rotation ticks, each row followed by its count of ticks
The counts run from 0 to 380.
[  3  -3   2  -7  -3  -9  11   2  -1   4   3  -6   5   6  -7  -5 -11  -2
 -15   5  10  18 -15  -6  -3  13 -20 -15   7   4   6  -7   8   6  12   1
  -1   4 -10   5  11  -1] -> 231
[  5   8   7  -2   9   1  -7   3  15   5  -7 -15  13  -5  -9  -1   7  -1
  -4   4  -6   2  -5   5  -6   7  -6  -5  -4  18   7 -19   5   7  11 -11
  -9 -15  15  -1 -14   0] -> 251
[  7  -2   9 -18  -7  -6  -3  15  -7   0   9 -16 -13   0  -5  14 -21  -2
   5   5  -1  -8  -4  -3   4   4  -4 -15  -7   2   7   1   4  -1  10   0
  -1  14   4  -4   6   6] -> 214
[  6  -2   5  -1  -3  -6  14  10  -6   7  12   2 -17   5  -3  10  -1  -8
   7   4   3  14   0 -10  -9   3   5 -12  -7   6   2  -2  12  -1  12  -7
   6   0 -16   5  -8  14] -> 312
[ -4   7  -9   0  -8   7   0  -2  -2  -2   2   8 -23   9 -12  -1   2 -10
  -2  10  10   8   9 -14  18   2  -4  -1   5   3 -10   8  10  -1 -11 -10
   9   2 -20  -4  -2  10] -> 309
[  6   9   0  14  -2 -18  -9   0   1   5   2  -1  -9 -10   1  -8  11  -3
 -11  13 -12  -8   1  22  -1   2  -7  15   4  11   1  -3   3  -5  14  -4
  -7  -5   5   4  -3   7] -> 258
[ -2   3   0 -14   2   6  -4  -6  -6   9   3  11   7  -6   4  -4  13 -10
  -2  -6 -19  13  13   8   0  -8  12  -5  -2  18  -2   6   7 -11   0   0
  17  -9  -4   3  -8   0] -> 56
[  1  -2  12  -7   2   3  -9  10  -2  -7  -3   5  -1 -10 -17   6   7  -6
  10 -11   5   2   0   2 -14   9  -4  -1  -4   4   0 -10  14   7  -3 -13
   2  -7   6   5 -16  21] -> 70
[-11   2  -5  -7  -3   4  -9  -9   6   6  -9 -12   3   7 -13   5   5  -6
 -14   0  -7  -7   7   1   0 -15 -12   6   1  15   5  -3 -16  -1  20   9
   8   0  -4   1   4  -9] -> 36
[ -8  -6   3 -10   2  -8   2  -4  -5   5  -4  -9  17  -7 -15  -4  -7   3
 -14 -11  -6  11 -14 -11  -2   2 -23  -4   4   8  -1  -2  -7   6  11   0
   3  16   5  10   5   0] -> 141
[  2  -9   4  -4  -5  -8   1   0  -6   4 -10   7   2 -17  -6   1  -4  11
  -8 -16 -16   1  -5  21   3   3  -4   7  -4   6   9   2  -5  -5  18   9
  -5   8  -3  15   7   1] -> 366
[ 16   7   4  10  -9  -1   5   3   8  -5   1  -4   5  13   7  -9  -5   0
   6  13  -2  -5   0   8  -6  23   4 -25  -5  12   5  10  10   9  -1  -4
  -8  -1   8   4   2  -9] -> 334
[  5   2  -7   0   9  19   1   9   1  -7   8   6 -12  -5   4  -7 -18  10
  -8   3  20   3 -16  -2  14   4  -6  -3   4 -12  -3  11   2  -5   1   8
  -5   1  -6   2  10   1] -> 104
[  3  -7  -2  11  -4  -3  -2  13  -8  -6   5  20  -9 -13   2  -1  -7  -2
   7 -13 -14  -8  -5  11  12   3  12  -4   0  -2 -10  12   4 -19   1  -8
   6   6  -3   8   1  16] -> 184
[ 11   4   7   3  -1 -10 -11   8  -3  11  -4 -11 -13  -4   0  -1   6  -6
  -1  13 -17  -5   0  17   1  -6 -11  -1  -3   9   4  -3 -15  -8  13  -3
 -11  -1   8  -6   1  -9] -> 349
[-13  -4  -3  -4  -2  10   4  -5  -8   8   2  12  12  -7   5  -9  10 -13
  -5  -1 -16  17   7   2  -7  -8  10  -2  -4  16  -1  11   5  -8   3  -1
  16  -5  -5   7  -9   2] -> 57
[ 19   4   6 -15  -4  12  -6   3  11   8   8  -3 -17   6  10  -2  -4  -2
  13  12   3   0  -3   1   1  -2  -5  -4 -13   2  12  -5 -19   1  16   9
  -7   1  -1   1  -5  -8] -> 116
[ -1   1  -2 -11 -24   8 -17 -10   2   2   1  13   9 -11  -6   3  -4  -6
  -5  -2  -6  -1   3  -1  14  -5  11   7  -1  15  -8  -8 -10   0  -3  -5
   9  -7   8   3  -3  10] -> 380
[-13  -7  -1 -11   4 -11  -3  -5 -12  -6  -5  -1   8 -10 -13  -6  -5   4
 -13 -18   1   3  -2   1  -2   5 -15   5  11   9 -10   7  10  -3   6   0
   9  15   0  14   5   9] -> 51
[ -4   5  -5 -14  12   1 -13   5   7 -15  -3  10  -9 -14  -4   2  -2  11
  -6 -12  14 -11   5  12   0  -4  -1  10   5  -7   5   1   8  -2   2  12
  15   7  -2  -9   0  14] -> 286
[  3  -9  -1   3  -3   2  11  19 -12  -9  -6   3  -1  -3  -3  -2  -3 -16
  -5  -5   1 -18   1   6 -22  -2   5 -10 -11 -10  -3  -7  11   3  11  -5
  -2   7  -7   6   1  14] -> 80
[  5   4  -9  10   6  -6  15   8   3   0  -7   0  -7   7  -2  -9   2  -5
  -6   9  -4   8 -14  -6   5   0 -14  -1  -4 -15  14  -5 -15   9  12  -1
  -8   9 -11  -5  14   9] -> 7
[ 14   5  -1   0   9   2   7  11  18 -13 -11   3  -4   5  15  -3  -1   3
  14  -2   6   3   0   0   7  16  12 -22  -8  -4   6  -9   7   2   4  -8
  -2  -1  -7  -3   2   3] -> 100
[ 17   4  -1  -9  -1   5   3  -7  13   4   9  -5   0  -1  14  -6   1  -5
  -1   6  -3  -1  -6   7  -1   4  -1   4  -2   8  17 -10   3  -3  30  11
  -2  -4  -5  12  -1   1] -> 26
[ -6   7  -3  -1  -6   7   4  -4   2   5  -2  -5 -14  16  -9   5  -1 -10
   2  22  -2  14   7 -19  17  -1  -8  -7  -3   9   2   9 -12   3  -9  -8
  -1   4  -6  -8  -1   1] -> 219
[ -2  -6  -1 -11  16  10  -2   7  -6   1  -3  -6  17 -12  -8   7   4  -4
  -8 -15 -17 -12  -4  12 -11  -4   8  -2 -14  16   3   1  11   0   5  -5
   4  -8   7   9  -9   8] -> 162
[  2  -9  -4   5   1   4  -3  13 -13  -5   1  19 -16  -7   1 -10   4 -13
   1 -12  -3  -4  -3   8   0  -8   0   3   3 -15  -4   8  -7 -17  10   2
   4   9 -18   8   7   8] -> 186
[  8   2   4 -18 -13  -3  -7  -5   2   5  -1  -9  -7   3 -11   6 -14   7
 -10   3   7  -6  -2   8   9   1 -11  -6   1  17  -1  -7  -1  -4  22   6
  -1   1  -5   5   8 -10] -> 125
[  2 -12   2  -2  -6  -3 -10   3  -2  -1 -11  17  -4 -14  -3  -6   4   3
   0 -25  -7  -6  -5  12  -3  -3  -6   5   0   0 -13  -3 -17 -15  14   4
   0  11  -5  12  -3   4] -> 276
[ -7   9   0 -11  -7 -12  -3  -6   4  11  10  -8  13  -5  11  -9  -4  -8
  -7  14 -19  16  -2  -8  12  -3  -1 -11  10  14   4  -3  -2   6   2   1
  10   6  13  -8   5   2] -> 138
[ -2   4  -2  -1  13  10   1  11  14 -10 -12  10  -4  -1  16  -3   7 -14
  22  -3  -6   7   7  -3   6  -4  14 -14  -8  -7  14  -3  -5   0  -1  -4
  13  -2  -1  -8  -4   9] -> 190
[  3  -2  -5 -22  -7   9  -4   3  -6   2   0  -9 -11  12 -10   7 -16  -7
  -7   5   3 -10   2  -6   8 -10  -4 -13  -9   2  -2   6  -5  -3   3   2
  -1   8 -10  -6  11 -12] -> 216
[  3  -7   7 -12 -10 -12  -6  10   6  -7   5  -5  -7   3  -7  12 -10  -2
  11  -7   6 -11   4  -7  -6   5   0 -15  -2   4  -8 -16  11   2   4  -8
  10  14   1  -3  -5  15] -> 304
[  9   8   0 -21   5   0 -12 -13   3  11  -3  -1   1  -2 -10  -8  13   9
  -2  -6 -16  14   5   7   8   2  -3  -4  -2  27  -6  -2   0   5  -8  -4
   3  -2   7  -6 -12 -12] -> 145
[  0  -3   1  -9   3   1  -8   3  -1  -8  -4   2 -21  -3  -7   8   7  -1
  21  -7  -4 -11  10  -1  -6  -5   2   8 -18  -3   8   4  -6   3   2  -1
   7  16  -1   1 -13  18] -> 295
[ -9  12  -2   4   1   9   8  -7  21  -9  -5  -7   5   4   6  -2 -15  10
  -5  19  16  -4   0 -15   5   5  -9  -6  -6   5   4   2  -7   8   1   6
   3   8  10  -1   3  -3] -> 120
[  0   8  -4   4  -4   1   3   1  -2   5   9   8 -22   7 -10   4   4 -12
   3  10   5  15   6 -14  11   5  -4  -1   4   1  -3   5  12   1  -2 -11
   4  -1 -16   1  -7  14] -> 310
[ -1   2   7  -1  -1  -8  16 -11  -3   9   4  -9  -4  -5   5   5  -8   4
   4  11 -13  10  -2  -7   7  13  -8  -1  -6  18   4   7   6   0  14  -2
  -6  12   0  19  -5   5] -> 131
[ 10  10   1  -4 -19 -10   4  -3   0   5  12  -1   4   4   8  -9  -9  -7
  -7  18   3  23  -7  -5   7  12  -8 -16  11   7  -2  -7   7   5   0  -7
   4   4   1  -1   7   0] -> 229
[-11   8  -7   1  -4  12  14   1   5 -11   5   1  -4   7   7   0 -16  -4
  -4  22  20   0   8 -14   2  -1   3  -4  -1  -9   7  12   6   5  -3   5
  10   8  -2  -2   8  11] -> 210
[ -7  12  -4  -1   9   0  -6 -10  11  -6   7 -12   6  -6   5   4 -10  12
  -4   7 -10 -13  -4  -8  17   5  -3   6   3  11   7  13   0   4   1   8
   3   9  21   8   1   8] -> 31
